Named moves come first, each a turn or a mirror and shown by rows before and after it. Which of them, in which order, take the first row of each pair that follows to the second? Write the first one first, as in the answered first pair.
move J:
[ 29  -7 -33  -6  -8 -15  -6  -6  22  -1   5  -3  16  -8   9  31]  ->  [-10  21  15  14   9   9  11  19  29  -6 -22 -14  -3   5  25 -23]
[ -8  18  16  -7  12 -11   9  14 -12  -6   9  -6   6   6   0 -12]  ->  [  8   7  -4 -16   5 -20   2   5 -15  -4  19  -1  14   2  -6  10]
[-16  -7  33   7  -8  15  -3   9   2   6  -6   8 -24   2 -10 -23]  ->  [ 12 -28  -4  -7 -21  -3 -16  -7  -2  11  13  15  -9  -6 -22  17]
move U:
[ 11 -11 -20 -22  -5 -24   3  -6 -10   5  12  11  13  -6 -10   1]  ->  [  3   2 -18 -13  23 -31   2   5  -7  13  11   1   8   1  -5  -7]
[ -7  -7  12  11   0   9  12 -17 -27 -11   4  13   7  -8  10  -7]  ->  [-12   6  12  19  20   5  10  -7 -20  -4  -1   6   1  -4  17 -15]
[ 36  -3 -24 -17 -25  -6   5 -19 -16 -27   8  -2  18   4  18  27]  ->  [ 22   1 -12 -11  16 -26   6 -13 -38 -22  24 -12  25  11   9  16]
move L:
[ -9  -7  11  -3  -2  -2   9  -3 -28  -9   3  -2  11   1  -1  -9]  ->  [ -3   9 -10   4  15  -6   8   6 -11  -5  -7 -14   7   6  17  -7]
[  9  -6   2   5 -23  16  -2  12  14 -10  -8   3  12 -14  14   3]  ->  [  9 -17   2  -1 -14   1  -2   4  -9 -14  11   4  27 -15   4   9]
[ -1   7  12  10  -9  14 -22   4  24   1  -9  16 -11   3  -6 -11]  ->  [ -1  -9  12   0   5  -8 -21  -6 -10  -5  19  19  10   2 -23  -2]
[-10 -13   8  -1   5 -19  11  -3 -24  -9   6  -5  15  10 -11  -3]  ->  [ -4  10 -11  10  13 -13  12  10   7  -2 -16 -17   1  14  14  -6]
move A:
[ 10  -2  -9   9  33 -21 -10  -6 -18   3  20 -10 -11   8  10   2]  ->  [ -1   0  21  12 -13  18 -11  -3   7   4  -7   5 -36   3   9 -16]
[  5   5 -26  -1   5 -11  12 -12  -6  -5  20  -7   8   5  -2  -9]  ->  [ -7  16  -6   9  -5  12  11  -2  14   1   1  -6 -11   6   3 -27]
[-24  -6  30   4   9  24   2  -7 -28 -11  -4  13  -6  16 -13 -12]  ->  [-16 -13  16  -2  16  10   3 -14 -41 -15   9  11   6  15 -16  -1]
Now pairs of rows:
Between the rows of a pair lie two moves.
[ 17  11  -5  -8 -13   1  15  -2 -12 -26  -9   2  18   6  28  -5]  ->  [ 15   7  -3  -9 -15   1  15  -6 -16 -26  -6   5  20   5  24  -6]  L, L
[ -6  22  10   8  -1   2  -8  24  13  -5 -11  -5  14  14  29 -19]  ->  [ -5   9   7   0  15 -19  -7  16 -18 -10  13  -5  34  14  16  -9]  L, L
[  6  -8   3  -8 -11  -9  15  -3 -16 -15   2   2  13   0   8  11]  ->  [  6   9  -4   0  -2  -5  17   7   1 -12 -13  -8   5   3  25   4]  L, J
[ -8   5   5  13   5   7  -6  10  17  15  -4   0 -19   5 -12  -4]  ->  [  9  -9 -17  -1   6 -13  -5  -3  -2   6  14   1   4   2 -16  18]  U, A
[ 15   3 -20  12  20 -20 -27  -8   0  11  14 -20   3 -12 -16  37]  ->  [ -9 -11  31  12  -8   3 -25 -11 -12  10  16  -2  -8 -17 -40  16]  A, L
[ 23  -8 -32 -14 -28  -1  13 -15   4 -17   5   6   8  -5  18  14]  ->  [ 11   3 -13  -4 -39  21  12  -6  22 -12 -14   8 -12  -4  22  -4]  A, A
[  7  21 -14   2  24   1  11  12   7  -1 -13 -16  -1   7  28  -7]  ->  [ 22   9 -29  -9   0   1  12   2   6 -10 -10  -9   8   3  29   8]  U, A
[ -2   2   0 -12   3 -16  10  -9 -13  -7  13  -3   2   2   6  -3]  ->  [ -6   2  13 -10 -18   1  10  -7  -2  -6   0   3  -8  -1   6 -10]  L, L
[  7  -8 -13  -8  -2  -6  -7  -6  -6   7   6   6  11   2 -12  28]  ->  [-15   0  22   4  -3  12  -7   4   1  14  -6   9  -8   4 -18   2]  A, L
[  5   0  -1  -3 -14   9  12  -7  -9   0   6   3   2   1  -2   1]  ->  [-3 12  1  6 10  4 10  1 -5  6  4 -7 -2  5  3 -7]  U, U
